In the data rows, 128 means zero.
Here are some numbered points:
[ 99 129 138 153 124  99 140 131 152 135 165 135 169 132 104 127 107 136  89 153  99  76 120 151] 0
[ 85 121 129 226  81  45 147 163 166 154 121 144 158 166  46 148 106 148  90 157 131  75 119 141] 1
[189 119 163  89 148 168 171 143  96 152 176  82 100  61 124 157 123 172 111 108 107  64 137 117] 2
[179 166  78 162 122  11  77 154 111 109  87 218  88 163  88  91 203  25  93 133  97 126 100  93] 3
[173 106 106 100 137 157 145 138  85 123 127 110 107  79 166 125 115 157  95 176 110 144 160 129] 4
[105 124 144 195 110 119 148 106 161 121 136  95 128 174 130 206 151 146 155 177 102 103 121  93] 5
[ 95 161 110 112 104 136 126 121 122 141  88 147 128 154 133 125 155 105 130  95 139 118 112 125] 6
[119 111  86  66 103  91  86 128 137 125 111 167 152 127  90  79 112 139 171 123 113 111  87 145] 7
[136 121 149  56 142 171 122 162 110 168 120 126 134  79 113  66  71 147 118 139 219  89 194  72] 8
[152 106 100   0 143 211 116  70  89 106 163 100 118  69 187 128 141 180 112 121 138  72 149 110] 9
[154 121 124  83 135 157 114 135 109 128 108 128 109 107 138 106 123 129 107 145 136  96 121 137] 10
[ 77 130 144 255 107  15 186 178 169 132 148 148 172 165  75 159  96 120  80 199 119 135 118 138] 11
[156 142 124  22 109 174 162 149  79 175 136 110 107  67  96 127 134 174 122 106  66  89 122 117] 12
[124 159 156  56 122 174  90 132 131 163  75 131 106 152 104 102 143  98 120  93 184 150 140 134] 13
[159 123 121 183 132  97 130 132 121 104 128 131 106 138 128 144 147 113 158 145 103 182 113 153] 14
[148 134 105 118 111  87  90 139 135 120  97 153 114 163  90  97 147  93 203  95 113 111 151 161] 15
[142 106 110 137 141 118 124  93 152  84 176 102 133 141 152 157 150 131 156 119 166 213 116 157] 16
[137  92  28  79  87  71  99 125 126  95 115 155 150 132 119  97 137 135 127 157 159 151 143  90] 17
New points follow, each followed by the number of its nearest point above by angle, seen from the average point of the numbered points.
[111 160 148 115 130 115 106 123 150 143 119 151 143 160 108 121 149  86 146 125 127 133 129  70] 6
[129 132  89 160 109 116 133 119 100 105 100 137 106 149 150 152 166 115 173 110 105 187 145 180] 14
[113 113  88 109  80 118 133 130 112 140  92 126 121 136 111 148 136 167 156  89 130  99 138 109] 6
[124 120 156 176 166 127 114  91 165  88 170 107 130 161 161 151 141 100 172 144 126 120 146  93] 5
[153 132 112 149 123  67 104 148 124 122 115 165 111 138  95 102 146  93 100 125 101 162  86 152] 3
[128 113 103 116 127 131 139 124 108 116 139 129 133 103 146 122 121 146 134 149  61 130 113 165] 4
[121 137 124 133 120 114 133 117 131 128 135 133 123 135 125 156 154 127 114  89 140 180  90 198] 16
[108 111 100  75 123 146 117 120 133 124 126 132 163 114 146  91  98 141 150 106 127 136 140 144] 7
[105 146 142 238 144 106 157 199 119 154  79 162 140 113 129  66  69  82  54 123  92  99 132  94] 11
[121 101 152 132 141 144 171 129 135 145 192  88 160  78 143 150  80 193  91 126 110 131 123 131] 2
[109 151  93 168 117  71  90 149 135 121  56 193 129 173 120  81 142  52 148 155 182 182 125 180] 3
[ 85 117 130 125 158 170 104 126 162 125  99 131 169 126 182  65  67 104  89 102 140 121 123 113] 8
[ 90 171 206 126 183 222 153 107 133 151 151 108 139 105 177 128 114 109 113  99 121 107 143 121] 2
[107 153 134 147 158 117 114 179 128 146  91 188 162 105 122  13  66  61 117 152 147 166 136  75] 8
[119 117  99 139 113 115 150 112 120 113 150 120 128 120 139 156 144 155 102 113 138 113 174 116] 5
[ 93 115 108 150 121 119 148 133 141 130 135 131 170 116 143 125  97 149  84  99 121 118  80 134] 0
[124 108 140 148 150 157 171 133 123 132 172  99 155  81 163 137  84 167 104 159 100 112  74 113] 2
[ 98 113  85 153 103  45 135 130 153 119 170 157 178 129  88 117 117 141  99 145 133 141  76 140] 11
[106 115 120 180 123  97 148 104 149 111 173 113 152 142 137 179 138 151 149 206 149  80 120 133] 5
[103 155 137 135 140 131 109 133 142 132  99 157 143 150 139  87 122  73 116 114 146 188 146 205] 13
[113 152 157 143 123 157 129  96 134 124 110 109 106 173 154 190 175 114 108 121 159 163 124  98] 5
[106 176 152 146 143 131 120 150 135 153  94 166 142 137 118  77 121  66  96 133 178 139 103 125] 13
[123 112 138 138 137 135 158 151 130 138 159 111 147  96 118 112  86 151 143 117 120  95 154 107] 2
